Rotation paths and how fast each direction turns (deg/step):
Each turn is a multiple of 5 degrees from 10 to 175, or 0.
Each row of a path follows its step; steps can be skipped.
path 1
step 0: 10,-7,11,-16,18,-2,-2,-24,5,5,2,-13,-2,-16,14,-6,-19,-10,13,14,-9,17,9,6,-4,-20,3,3,2
step 2: 4,-12,2,20,-2,8,-14,-12,0,-12,15,19,-20,0,8,-5,17,-11,-7,1,-5,1,-13,0,-8,-18,13,-17,-16
step 3: -8,-13,-15,2,11,1,1,-9,-9,0,-10,-13,10,16,3,25,-9,13,-10,17,11,16,13,-7,18,-14,3,15,-10
step 4: 8,-19,14,-23,11,-17,-7,1,14,9,-7,-4,-16,7,3,-4,-11,-16,4,-11,-3,10,0,-13,-23,-6,-1,-10,17
step 5: -10,12,11,3,-27,15,3,-3,-9,-19,0,-2,-1,5,14,6,-22,5,-11,-12,-4,-23,-8,-6,2,-19,0,2,-8
step 6: 8,-8,-14,-9,22,-4,-2,-8,-4,-7,18,2,-20,2,9,7,16,1,-12,-1,10,0,17,19,4,-5,18,-21,-16
step 7: -9,-33,-10,9,1,7,16,-21,3,-7,-9,-8,9,1,-5,10,-20,0,3,-12,7,18,0,-7,1,-2,-17,8,11
step 8: 17,-4,20,-17,4,12,-23,6,10,8,6,-5,9,-4,5,-6,-12,2,1,-1,-18,-2,13,-14,-18,-18,-2,-15,-11
step 9: -23,17,3,2,0,-10,4,-14,-15,-26,-4,17,-7,3,16,18,-5,0,18,-2,3,-6,2,0,10,-19,6,-12,0
step 11: 9,-12,5,0,5,6,-10,-1,-12,-4,-17,-2,-10,-11,1,21,-15,2,-8,-10,-6,28,-11,-10,-1,-18,-13,23,-8
step 12: -16,-12,12,-29,-10,-18,2,4,5,4,4,-10,-2,17,11,-9,-9,10,4,10,-11,-6,16,6,-12,-18,9,-12,-2
Speeds:
-5,-3,4,-2,2,-3,-8,2,7,8,2,-2,3,0,-3,6,-6,-7,6,4,-2,-8,0,-2,10,-4,-4,-2,2 => 85
5,-5,-9,-1,-3,1,6,-1,-2,3,-4,1,-9,1,-3,0,-6,-1,9,3,-1,-5,1,-10,-1,9,2,-3,1 => 120
1,2,4,-5,4,-1,0,-1,-9,4,2,-2,-3,-5,9,5,-1,10,6,7,1,1,3,4,6,1,6,3,-6 => 125
2,0,-4,3,3,5,0,-3,-3,11,2,-5,-3,7,-6,4,-1,0,3,2,6,10,-4,6,-2,-2,-9,-1,-3 => 95
path 2
step 1: -8,-12,-12,-6,8,-17,-25,2,18,-1,-4,21,-9,12,-9,21,14,-5,4,-12,-7,-6,-4,8,-8,6,-6,18,-2
step 2: 6,-2,17,-1,-16,-9,-1,-1,7,-3,8,13,-5,-6,2,-2,0,12,0,-47,13,-5,-3,10,1,-8,1,6,-16
step 3: -5,7,-9,9,-23,-14,-9,2,-5,26,14,8,-3,-6,-4,31,2,0,-19,-1,-7,-7,-15,1,7,-9,-2,0,-14
step 4: -4,23,12,-1,1,-1,-20,9,9,5,-6,0,-6,-15,10,11,0,22,-3,-7,-22,-5,15,17,7,-6,17,15,-1
step 5: 16,11,8,5,-19,7,-8,4,18,15,5,-10,2,-19,2,1,8,11,16,-5,-12,-14,-14,-2,7,6,-4,-28,-2
step 6: 10,-1,-17,-8,1,7,-5,-6,0,-6,-10,-16,-5,-7,-6,9,27,8,-17,6,-31,-5,2,16,-11,-7,-3,-12,-15
step 7: 4,10,22,5,-15,16,16,14,-1,-17,6,-23,0,-3,-6,-9,14,12,-19,-8,-5,-8,14,8,11,15,-2,-6,7
step 8: 0,10,-8,16,-20,0,0,-4,-9,-11,-2,-4,30,-6,10,-3,8,-14,-11,28,-11,-5,-9,9,-1,7,-13,-11,8
step 9: 3,23,3,10,17,5,-3,4,-2,-32,-2,0,4,7,-5,-20,11,-2,6,16,-20,9,20,-7,7,-3,-4,5,-11
step 10: -11,0,4,4,-4,-4,9,8,0,-31,6,-5,-3,-7,-15,-6,14,-5,23,14,19,2,-16,-3,9,6,-14,-17,13
step 12: -8,3,5,-5,9,-14,9,23,-2,-13,-3,18,-7,3,-10,-6,-9,-8,-13,6,21,-4,17,-20,23,17,8,-3,-3
Speeds:
0,-1,2,4,7,-2,0,6,0,4,-7,-3,-4,2,4,-4,-2,-7,-7,1,-5,5,-11,0,4,-3,-4,0,-9 => 130
3,-3,3,11,4,-7,2,-4,4,-3,-3,0,-9,-4,-2,2,1,-2,-1,0,-5,5,10,1,-2,6,7,2,0 => 140
-3,-12,0,2,4,8,-9,-2,5,-7,0,-3,0,-4,-7,0,3,0,2,-5,-1,-2,-6,-6,-3,-3,3,-4,-2 => 80
-1,-11,1,3,-4,1,-1,3,-3,0,6,-5,3,9,7,-8,8,-4,3,0,-7,1,6,3,0,2,-5,2,3 => 40
-1,0,-13,4,0,2,4,-6,5,2,0,2,3,2,1,10,6,-6,-1,2,-4,1,-6,2,1,-4,2,1,8 => 145
2,2,1,-4,5,-3,-4,1,-7,4,-4,-1,0,2,-6,3,13,1,-3,3,-1,-2,5,-12,2,-4,1,7,0 => 130
path 3
step 0: -5,-16,-8,12,13,3,-4,14,-8,11,-1,3,9,22,-6,5,-11,15,13,0,10,24,16,-17,28,-14,7,22,13
step 1: 5,-10,8,20,19,7,-12,-19,-30,12,9,-10,11,3,-16,1,4,16,11,-11,10,8,18,9,13,-4,18,-9,-11
step 2: -4,16,-4,6,-5,-9,13,-10,-37,1,10,-2,0,18,-8,6,10,-13,0,-23,5,-9,25,-22,0,-9,11,-13,-3
step 3: -10,5,-7,1,-5,4,0,-3,-5,0,16,-12,-1,35,12,-26,-3,-13,-1,9,2,-9,29,-12,17,-10,13,12,19
step 4: -2,5,7,12,14,4,-7,20,-8,-6,10,-7,17,12,-3,-10,1,17,9,-6,13,24,10,-11,14,10,29,22,19
step 6: -17,27,-6,13,6,-12,-9,-21,-18,4,16,-5,4,16,5,3,2,8,-12,-14,-3,-14,25,-12,15,5,7,-19,-8
step 7: -2,21,6,-4,-17,9,-8,11,-7,-17,18,-7,-14,20,6,-9,5,-7,-9,2,14,3,30,-10,11,-1,18,-12,26
step 8: -4,5,9,20,15,5,-18,5,10,-5,-2,-7,4,24,-13,-12,-5,1,-10,5,21,10,-5,-28,8,7,22,15,22
step 9: 11,24,-3,23,40,5,-15,2,-9,-1,14,-13,0,2,-15,12,1,14,10,7,-1,5,3,-10,21,10,0,-9,4
step 10: -10,13,-2,2,11,1,-9,-11,-22,-7,5,7,-9,-2,5,28,-6,0,-25,-5,16,-8,22,-13,29,3,5,-22,-1
step 11: -18,19,15,8,-13,0,-17,-16,-1,-10,17,5,-25,22,1,-9,3,-5,-5,18,21,10,17,-15,5,-13,10,-8,0
Speeds:
-2,-2,-6,-3,-4,-10,7,-4,8,-9,2,7,-2,1,6,0,1,-2,1,2,2,2,7,2,10,1,3,-1,3 => 95
5,11,0,-8,-3,-2,1,8,-2,-4,4,1,-1,-5,-5,7,6,5,11,-3,-3,3,3,-3,-4,-2,1,0,2 => 145
5,0,-8,-2,6,-5,5,-7,-5,5,-6,-4,3,0,2,4,4,2,3,6,4,-1,-2,-1,-3,7,3,-11,-1 => 90
-1,3,-1,2,5,5,1,5,-1,-1,-6,5,0,-3,4,0,-12,6,8,-2,0,-1,-4,1,10,-1,4,-2,-9 => 80
path 4
step 0: 11,-1,20,6,9,-15,-11,-35,-19,4,-1,23,14,8,6,0,0,3,4,11,8,-1,-22,-7,-1,22,-3,-13,-15
step 2: -6,8,0,10,1,27,-11,-21,-20,6,-2,36,7,8,2,-11,3,15,-15,-11,14,17,3,-5,-1,-4,2,6,-17
step 3: -15,-2,9,-3,12,-13,-3,25,-18,16,-4,23,-12,-1,0,11,-6,1,-17,-8,-21,-3,23,-5,0,10,17,28,7
step 5: -19,-8,17,7,25,-27,5,-11,4,9,4,5,-1,6,6,-3,4,5,-10,33,-11,-15,3,10,3,17,21,12,-3
step 6: -1,-18,5,-34,19,0,-6,-5,12,-17,14,4,-11,-13,-10,-22,-9,-2,-4,10,17,-5,-14,-2,2,-15,-10,16,-16
step 7: -9,16,16,13,33,5,3,-20,-11,10,33,12,1,16,-1,-2,3,-4,-3,-1,3,-2,-29,5,4,9,1,-1,-3
step 8: 6,2,1,-24,17,-7,-17,18,0,-4,10,22,-13,4,-2,-7,-23,-17,6,-23,14,-14,3,-26,10,8,2,5,4
step 9: -11,17,6,17,14,11,-21,-7,-12,-14,-3,22,3,1,-10,5,19,29,16,-13,9,4,-15,-12,3,7,22,-6,-1
step 10: -11,-8,16,-10,5,5,-1,23,3,12,-10,7,-4,16,1,-9,-11,10,5,14,8,-1,24,-24,18,19,25,14,9
step 11: -7,-8,16,-15,-1,19,0,-15,-27,-20,-3,-3,-11,-14,-7,-3,0,34,-6,7,10,-1,-3,-1,-9,-17,21,6,-6
step 12: -9,6,30,1,0,-12,32,-1,-8,8,0,3,-14,22,-6,12,-10,-10,-8,20,2,-2,-7,2,19,-2,16,24,2
Speeds:
-5,3,-9,0,-4,4,-10,5,-2,4,-1,7,-6,2,-2,-3,1,3,0,-5,-7,6,4,-1,7,0,4,-6,5 => 55
-1,-8,4,-4,-6,-10,-6,3,-5,-1,5,-8,0,6,-4,-1,2,7,0,7,3,6,1,6,1,1,2,-4,0 => 60
-11,7,0,5,0,1,-3,-7,-3,-4,-1,-5,7,-1,-1,6,-8,0,2,1,-1,5,-2,3,5,5,-1,0,-10 => 155
0,-3,7,3,-6,7,3,3,-5,-6,-10,1,2,6,-3,0,1,1,-4,-6,0,3,8,-1,-7,5,6,4,-1 => 45
4,4,1,-6,-3,-1,-2,2,10,2,2,-3,-5,-2,-9,1,-5,-4,-1,0,3,2,11,-8,2,-2,-2,2,-9 => 160
-3,-2,2,10,-2,-2,2,4,-1,-8,4,1,5,-8,-3,-1,-2,-6,-4,5,-1,7,4,-6,-2,-4,-4,-7,8 => 0
1,-1,-1,0,-1,-2,-4,-6,-6,4,2,-1,0,-1,10,-6,-8,-4,-4,2,2,-9,10,-2,-3,7,4,-6,0 => 140
path 5
step 0: 1,-17,-10,9,10,-5,-8,-3,19,12,-21,9,-11,-11,-1,-1,11,4,4,1,-6,27,-8,-21,-2,-10,-3,0,0
step 1: -8,-3,-10,-9,9,4,-10,-1,11,-25,-17,7,9,-1,-3,6,-22,-17,9,-4,-6,-14,7,-10,0,22,1,4,10
step 3: -8,-15,-1,-17,12,4,-1,-2,8,-18,-18,9,-12,-13,-2,19,-7,-14,5,12,9,3,-17,-19,-3,1,8,-4,8
step 4: -5,0,-22,1,4,-7,-8,-14,12,-3,-22,3,6,1,-6,-19,-2,-2,0,-15,1,18,25,-7,-5,14,-4,4,-7
step 5: 8,-9,-10,-5,1,9,-6,9,6,12,-18,1,8,-16,1,11,-12,-15,10,-4,-3,4,-28,-13,15,7,13,5,7
step 6: 5,-12,-2,-14,15,-11,-13,-15,14,-14,-17,18,-11,-7,2,-8,-12,2,-5,12,-9,13,11,-3,-9,4,-12,11,-9
step 8: 11,-4,5,-16,6,1,0,5,9,6,-32,3,-8,-17,-1,0,-3,-14,6,7,10,14,10,-1,6,13,-15,15,3
step 9: 1,-11,-28,4,2,1,1,-20,21,-12,-2,2,1,-10,-9,-4,-14,-7,-5,2,-10,8,-15,-19,-6,1,14,-5,-4
step 10: -3,2,1,-17,12,-6,-19,5,-13,-3,-34,20,10,-1,3,-2,-8,-5,6,-14,12,13,-1,0,4,11,5,7,-2
step 11: -2,-21,-13,-7,1,12,-7,-9,25,12,-14,-13,-8,-15,3,3,3,3,2,11,-16,10,3,-21,3,5,3,4,-3
step 12: 1,-2,-5,-2,16,-15,-1,3,19,-19,-18,21,14,3,-8,1,-14,-22,11,-10,3,6,-5,2,-5,6,-5,1,8
Speeds:
2,3,6,2,3,2,-3,2,-7,-1,-6,10,0,-4,-3,1,1,-3,2,4,3,-4,-2,0,5,1,0,-9,13 => 155
-4,-5,-2,-1,-3,7,3,-1,-1,-5,3,-4,2,2,4,11,-4,-7,3,2,-1,-8,-7,0,2,5,10,-2,0 => 170
-7,0,-1,-4,4,-1,3,-8,4,6,7,2,7,-3,2,-5,-7,-5,-6,-3,-3,2,6,6,-2,0,4,-6,7 => 140
2,-3,9,-1,0,2,4,-1,1,9,3,1,-9,-12,9,5,-1,-3,3,1,-1,5,0,-3,2,-3,-1,3,0 => 130
-14,-5,1,-4,4,2,-2,0,-2,2,-5,-2,-2,5,3,5,12,4,0,-1,4,4,6,-3,-4,-2,1,-5,2 => 100
4,-4,3,-5,-2,4,-3,2,-2,6,-2,-10,4,3,-2,-3,1,-4,-1,10,-3,7,-7,4,-7,1,-2,1,7 => 125
-3,-5,-7,8,3,-2,-10,2,-9,10,0,4,-3,5,4,3,-6,1,-4,-1,-7,0,-1,-2,1,3,-1,4,1 => 70
